One turn sends every row of this set to another row. A few are shown first. Where does it send the rows asked after them?
k_106: [-18  27  14  -8 -24   5  24  17  14   2  -2 -12  22  15   2  -3  -6   7
  23   2 -12  -1  11 -30   5  26  30 -10 -12   2  -8   3   7  -4  -7 -13
  26  33   4  15   9  -5 -14  31 -41  13 -20  15  -7 -20 -15  -3  -5 -23
 -11 -22 -10  -4 -22   8]
k_223: [-15  22  27 -13 -12 -10  10  37  23  17  -2   4   5  19  12   8   0  10
  12   4 -11   2   9 -23   9  16  41  -3  -2   6   2  14   7 -15 -16 -23
  43  33   2  12   2 -20  -4  21 -36  24 -23  11  -3 -13 -26  -6  -2 -10
 -11 -29   4 -10 -10   4]
k_534: [  8  34   6   1  -8  12 -21  23  -9   6  -1  15 -11   6 -12  28  -9   5
  24  42 -11 -16 -14 -10  29  -7  43 -32   3 -28 -13   2  15   4 -13 -23
  12  20   5  24  -6  16  17  22  12   1 -36  -8  14  -8  -6   9  10 -19
  -1 -28   9  -3 -41  -5]
k_350: [ 30   6  14 -16 -13  -3 -13  18   1  -4 -23   4 -20  -2   8  29   3  -8
  16  23  -2   2 -11  -6   0  -8  24 -26   7  -5 -17  26  29 -14   4 -26
  -2  21  -9  24 -19  19  -6  12  -8  -1 -44  19  -1  -7  27   5  31 -20
  23 -18  35 -22 -22   7]
k_858: [ -6   4  -1   6  -9   1  -7  42  -2   8  -3  37 -14 -20  -6  13  -7  -1
  14   7  -4  -7   5 -36  22  -4  25   4 -12   1  -2  23  28   5  -6 -28
  45  30  24   5 -15 -19  12  11 -10  -3 -44  11   7 -15 -25   1   3 -24
  -8   1  12  -5   0  -7]
k_64: [-22  16  16 -14 -18  -6   9  27  12   8  -6  -9  16  26  11   0  -8  13
  22 -14 -12 -11  -3 -36  21  22  29 -10 -14  -1  -8   9  15  -5  -8   2
  32  31   3  19  10 -11  -7  26 -25  11 -22  18 -18 -12 -19 -10  -3 -22
 -17 -27  -5   1 -19   7]
k_821: [-12  18  18 -11 -15  -4   0  22  11   8  19  -1  24  10  13  -7   3  -1
  42   7 -10  -9   9 -22  11  19  38 -16  -2  -2  -8   7   1 -16 -17 -16
  25  43  -1  16  12 -19  -9  40 -36  19 -36  24 -11 -12 -22  -4  15 -29
  -5 -20   2  -1 -22   1]
k_616: [-14  21  20 -19  -5  -3  19  18  14  14   1  -8  12   9  20   2  -5  11
  23  -3 -19 -18   6 -14   2  22  26 -13   2   3  -3   8  -1  -8  -5 -14
  29  25   0  24  16 -24 -10  13 -24  24 -13  18  -4  -6 -25  -6  -1 -19
  -6 -23 -14   0 -29  -7]
k_70: [  5   3 -10  15 -22  -1 -17  30   3   3  15  39   7 -18  -1   2  -7   1
  35  13  -2 -19  12 -30  11   6  13  -7  -8  -1 -15   4   9  14  -1 -20
  44  28  20   0  -9 -14  10  34 -17   0 -44  18  -5  -6 -25   4   1 -39
  -1  15  15   9 -14  -5]
k_699: [ 29   5  32   7 -13   6 -10  22 -10  11 -18  -1 -12  11   0  13  10   6
  16  22   0  -5  -4 -10  -9  18  20 -40   6   5 -14  28  24  -8  25 -19
 -10  20  -4  18 -18  30  12  18  -8  -6 -32  16  -7 -22  20   1  42 -12
  12 -26  26  -2 -34  12]
k_186: [ -3  -5 -14   5  -5   8   0  24  -5  12  -5  34 -10 -29  -4  11 -11   0
  20   8 -20 -26  -3 -35  17   5   8  -5  -6  -7 -16  11   7  17   9 -27
  37  17  20  14  -4 -15   1  10  -4 -10 -34  11  13  -8 -19  -1   2 -37
   1   5   0   3 -17 -11]
k_983: [ -8   5  -6  14 -17   4  -7  41 -12   8   2  36  -2 -12 -12   4  -3  -2
  19   0  -8 -17   7 -44  16  11  25  -1 -11  12 -21  19  19  11  13 -16
  46  33  18   0 -11 -12  -2  14  -5  -3 -41  10   5 -21 -16  10   1 -21
 -12   6  -4   7 -14   8]
k_678: [ 31  14  15   4 -15  11   4  16   2   7 -28   7  -8  -5   3   9   5 -14
  15  33  -1   8 -18 -12  -9  12  21 -34  -5 -12 -26  34  18 -18  13  -8
 -13  20  -2  21 -16  33   0  25  -4 -10 -49  22  -5 -26  11   5  34 -21
   7 -19  19 -13 -32  16]
k_847: [ 12  32  18  -7  -8   4   6  12   8  11  -7   6  -5  18  -5  15   2   8
   1  40 -20 -18 -10  11  35   2  45 -27   4 -15   1  28   6  -3 -14 -17
  28  28  -5  33  -5  14  -6  19  -5  18 -11   0   2 -10 -29   4  17 -24
  -6 -28  -9  15 -31   1]
k_356: [ -8  -2 -10   7 -18  -6 -10  38  -2   2 -12  27  -4 -10  -6   4 -16  11
  21  -5  -9 -17  -5 -46  26   4  12  -4 -18 -11 -15  10  21  21   5  -5
  45  23  22   7  -8 -10   6  20  -5 -11 -36  15 -10 -10 -19  -5  -5 -27
 -11   5   3   3 -15   5]
k_76: [ 20  14  22   6 -18  10 -12  17  17   6 -23  19  17  -1  30  15  -9  -6
   8  25   4   6 -14  13 -23   5   8 -28 -21  30  -1  11   2 -16  27   4
  10  13  13  23 -21  38  10  15 -13  14 -23  13 -21   6 -13   6   2  -8
  -2  -4  26   8 -31  11]
k_743: [-20  20  21 -10  -9 -10  -1  36   5  12  -1   3  17  10   6  -6   1  11
  18   0 -12 -13  11 -31   8  26  41  -9  -4  15 -13  10   5  -8   1  -9
  40  46   6   7  10 -14 -19  20 -25  26 -20  17  -8 -22 -21  -7   1  -5
 -17 -16  -9   2 -21  14]
k_822: [ 24   7  25  -4   5  13  -2  14  -1  12 -22   7 -11   4   8  24  -2  -5
  17  23  -4 -11 -20  -3  -8  16  25 -34  11  -8 -21  31  20 -20   2 -11
 -12  23 -13  18 -17  19   1  16   0  -4 -41  21  10 -28   7   2  27 -31
  22 -33  27 -12 -34  -4]
k_656: [ 34  15  28  -5 -22  13 -11  19  -4   6 -33  10  -3  -4  -3  16   5  -1
  21  31 -12  -1 -14 -11  -4  14  23 -34  -6  -2 -23  42  12 -17   9  -5
 -12  21 -15  15 -28  22   3  18   1 -13 -45  23  -8 -16  19   0  33 -18
   6 -16  20  -6 -33  14]
k_13: [ 19   3  26  12 -27   0 -10  17  13   8   7  27  14   5  21  15   3  -1
  26  27   2   1  -8  28 -23   1   4 -29 -13  28   4  26  -8 -22  10   4
  14  20   9  19 -22  21  16  28 -16  16 -27  16 -25  17 -20   2  16 -25
  10 -10  18  10 -25   7]
k_441: [ -3   8  -9  10 -24  15 -15  34  -4  -3 -10  26   8 -26  -5  -4 -12   5
  29   4 -12 -14  17 -43  32   7  20  -5 -16   0 -12  16  17  17  13  -9
  30  21  15   4 -11 -14  -3  16 -11 -14 -28  18  -4  -3 -21   2  -5 -29
  -8  12   2   8 -17  -5]
k_683: [ 19  16  30   1 -28  13 -21  20   9   9 -24  20  20  -1  20  20  -5   1
  15  26  -8   2 -12  11 -16   6  13 -24 -19  36   0  22  -7 -16  24  10
   6  12  -7  17 -34  29   9  10  -8   7 -21  11 -19  19  -4   1   5  -7
  -2  -6  24  10 -33  12]
k_117: [ 10   5  21  12  -4   8 -15  25  13   9 -14  32  11 -10  25  29 -14  -1
  16  16   0  -4 -21  24 -30  -2  10 -27  -3  20   1  14   0 -13  22   4
  19  10   3  14 -22  23  14   5  -3  13 -18   7  -3  22 -20   6  -3 -12
  17 -10  28   2 -33   2]
k_123: [ 18  21  -3  13 -13   5  -4  20   3   7  -5  27 -11  -4  -2  23  -7   7
   3  38 -18 -17  -8  13  32 -13  32 -19  -2 -11   3  23   7  16  -2 -14
  45  16   8  27 -24  11   6  11   8   4 -19 -10   5   3 -34  17  11 -16
  -5  -4  -2  16 -33   3]
k_923: [ 12   4  25  11 -15  -7 -19  33  16  27 -15  23   1   3  28  23  -9  -6
   8  17   4   3 -14   9  -9  -5   5 -26 -10  28  17  17   8 -12  17  -9
  20   7  12  26 -23  27  30  12 -11   9 -25  -1 -14  26 -17   7  19  -7
  -1 -19  34  -1 -24   3]
k_25: [  2   1 -18  -8 -10  -6 -10  30   3   0 -16  29 -10 -12  -3  11 -10   1
  13  -3  -4 -14  18 -26  29 -17   7  -2  -8  11 -11   8  17  16   1 -10
  44  19  23  15  -8 -20 -10  11  -9   4 -43  12  -1   5 -11  14   3 -31
  -1   6   9  -9  -9  -4]
k_972: [ 12  11  29   7 -17   6 -13  25  10   4 -13  17   1   8  22  26  -2   1
   4  18   2  11 -20  16 -24  -3  13 -20 -18  18   6  20   8 -15  27   5
  13  13  -1  16 -30  26  17   6  -6   9 -24  18 -30  16 -11  -7   0 -10
  -4  -5  34  15 -31  14]
k_164: [ 29   9  30  -3 -10  -6  -4  27   6  26 -24   5 -20   9   3  17   8  -4
  12  22   1  -2 -11 -13   1   7  16 -39   8 -11  -7  36  27 -18   1 -23
  -2  15   0  24 -13  20  21  20  -7  -5 -45  14  -5 -13   9   2  45 -20
   5 -36  29 -19 -22   4]
k_143: [ 14  13  18 -10 -23  -3 -20  23  17   1 -12  14   3   5  26  32  -2 -10
   4  19   7   4  -9  14 -16 -14   9 -18  -4  34   6  10  14 -19  14  -7
  16  12  -4  21 -19  28   3   8 -13  23 -18  10 -13  31   4   4  -1 -20
  15  -8  33  -7 -20   4]
k_764: [  8   2  23  19 -24  -1 -18  35  -4  13  -5  17   7   0  21  12   0  -3
  10  22   4   4 -12   6 -20   2  11 -28  -3  32  11  19   5  -9  38   2
   6  12   5  16 -24  38  17  13  -6   8 -14  10 -12  20  -5  -1  22  -6
   7 -12  21   6 -37  16]
k_119: [ 36  -8  19   5 -15   2 -13  10  -1   7  -9  17  -8   3   8  12   9  -2
  27  37  -6  -4 -10  -1  -3  10  19 -33   0  -5 -18  34   2 -10   0 -14
  -4  26   1  22 -28  16   7  35 -12 -10 -55  25  -6 -27   4  -2  48 -27
  18 -17  27  -6 -28   6]
k_293: [-15  15  12 -32  -8  -8   8  22  17   5 -12  -2   5  16   3   6   1   5
  15  -5 -11  -7  12 -20  22  -1  26 -11  -3   8 -11   9   6 -12 -12 -10
  35  32   5  28  19 -17 -29  20 -32  22 -28  16 -10   2  -6   2   9 -27
  -3 -29  -3 -16 -12   5]
k_319: [  1  42  12  -1 -15   5 -18  28   3  11   6  14   6  16   7  24 -11   5
  16  40  -3 -13 -10   9  16  -6  35 -26   2  -3   4 -10   4  -1 -12  -3
  22  13   3  18  -8  17  20  19   9  24 -15  -8   5  14 -25  10  -8 -13
  -8 -25   2   3 -45  -7]
k_583: [ -7   6 -14  10 -20   3  -1  27  -5  -8  -9  23   7 -33  -7  -5 -18   1
  21  11  -5  -9   7 -39  15   4  15  -1 -20  -1  -7   5  20  21   7 -12
  33  28  30   6 -14  -5   2  18 -15  -7 -35  17   2 -12 -19  -3  -2 -27
  -9  16   1  -3 -18  -2]
k_701: [-14  27  17  -9 -23   8   4  28  14   5  -9  -5  22  12   5 -10  -3  17
  30   2 -20  -6  21 -37  22  24  37 -14  -7  -3 -11  13   2  -6   1  -6
  24  27  -5  12  12 -15 -20  26 -35   7 -13  19 -11  -7 -16  -8  -7 -21
  -8 -21  -6   0 -21   4]
k_272: [ 23   7  23   0 -11  10  -8  21  -2   7 -23   2 -19  12   5  24   8  -3
   6  26  -6   8 -26 -11  -5   7  27 -28  -5 -14 -17  34  16 -16  17 -10
  -6  23 -16  18 -26  23   5  17  -5 -16 -48  26 -12 -23  14 -12  28 -22
   3 -22  35   1 -32  15]

k_117 moves to k_616
k_847 moves to k_534
And these:
k_106 moves to k_678
k_356 moves to k_972
k_699 moves to k_983
k_223 moves to k_164
k_821 moves to k_119
k_293 moves to k_350
k_701 moves to k_656

